(in the rows, 128 means zero)
Rotation paths and how fast each direction turns (degrees a step)
Each turn is a multiple of 5 degrees from 10 to 175, or 0.
Each row of a path follows its step; steps can be skipped.

step 2: [121 122 136 122 127 124 127 134 130 122 122 124 120 122 123 131 129 136
 127 131 128 133 135 121 132 133 127 127 131 131 135 124 127 127 120 133
 133 120 128 128 131 123 135 127 135 130 118 135 127 130 122 139 131 131
 136 127 116 116 130 121 132 126 122 132 132 134 131 127 129 125 131 119
 124 130 120 131 131 125 126 122 120 128 124]
step 7: [125 119 132 129 117 135 134 122 133 132 136 120 124 126 135 120 129 124
 134 126 124 135 129 129 132 130 128 125 128 121 131 126 126 130 116 128
 127 129 129 124 125 134 127 129 127 128 140 136 132 132 120 126 122 124
 121 129 142 124 131 131 132 127 128 133 118 132 120 135 127 123 128 128
 121 128 130 126 134 124 132 126 122 120 123]
step 8: [131 130 119 130 126 124 134 121 128 141 118 128 133 122 129 130 131 126
 129 138 131 129 128 133 125 126 134 131 123 133 136 119 135 135 131 129
 133 125 134 125 129 129 133 130 126 130 127 123 130 138 127 130 120 135
 135 126 126 128 124 120 139 131 130 130 126 127 132 130 127 134 127 121
 129 142 127 131 118 137 131 128 119 124 128]
step 10: [125 123 125 127 133 131 120 133 125 130 129 131 127 142 135 117 144 133
 120 127 123 133 135 130 119 131 129 127 120 119 129 131 134 120 128 125
 125 127 123 137 133 128 125 125 128 120 134 125 133 134 123 127 129 130
 131 131 133 124 126 132 129 127 125 135 128 123 132 113 124 128 129 128
 127 130 129 128 131 124 136 133 133 133 125]
step 14: [130 125 128 124 129 115 127 143 130 125 127 129 125 127 124 120 117 122
 129 130 128 124 128 128 129 129 122 127 131 119 135 124 122 126 128 116
 128 126 128 128 134 127 138 135 128 126 127 124 129 133 123 127 121 126
 136 129 135 128 120 128 126 134 123 124 128 145 129 130 136 131 134 131
 124 132 129 130 124 138 130 133 129 122 134]
step 17: [119 138 123 137 131 124 128 132 136 118 132 113 126 126 130 126 137 125
 125 128 120 124 112 136 128 129 127 122 129 133 124 134 128 133 125 125
 126 125 124 130 132 129 126 129 126 135 126 127 129 126 119 127 129 137
 134 133 124 127 131 120 126 117 127 127 126 134 131 127 135 129 129 139
 122 133 123 127 130 129 133 124 124 134 127]
step 22: [128 135 129 131 133 126 133 124 122 132 123 133 128 136 139 124 134 128
 140 119 129 125 125 134 128 127 126 122 123 124 123 123 123 131 128 128
 123 136 133 138 125 122 127 133 125 123 129 137 126 136 126 123 125 130
 124 129 133 124 127 133 124 140 139 117 127 130 126 127 128 131 121 133
 126 121 125 127 133 125 118 122 131 137 123]
Directions:
[126 129 129 127 128 127 130 126 129 130 128 128 129 129 127 126 127 131
 125 128 129 128 126 127 129 126 128 127 128 127 128 128 126 128 126 128
 127 127 127 127 127 128 127 126 129 128 130 129 130 128 128 128 130 127
 127 126 126 125 128 128 128 128 126 129 129 128 126 129 129 126 126 128
 128 130 128 129 127 129 128 128 129 128 128]  80
[129 128 130 126 129 128 128 126 130 127 128 125 127 126 128 128 126 127
 128 129 127 129 127 126 128 128 130 127 130 127 129 129 127 129 126 128
 127 129 128 127 128 126 126 128 126 127 129 127 127 127 129 128 125 127
 128 128 129 127 129 127 129 127 129 128 127 126 130 128 128 128 128 128
 129 126 128 128 128 130 129 130 126 128 128]  60
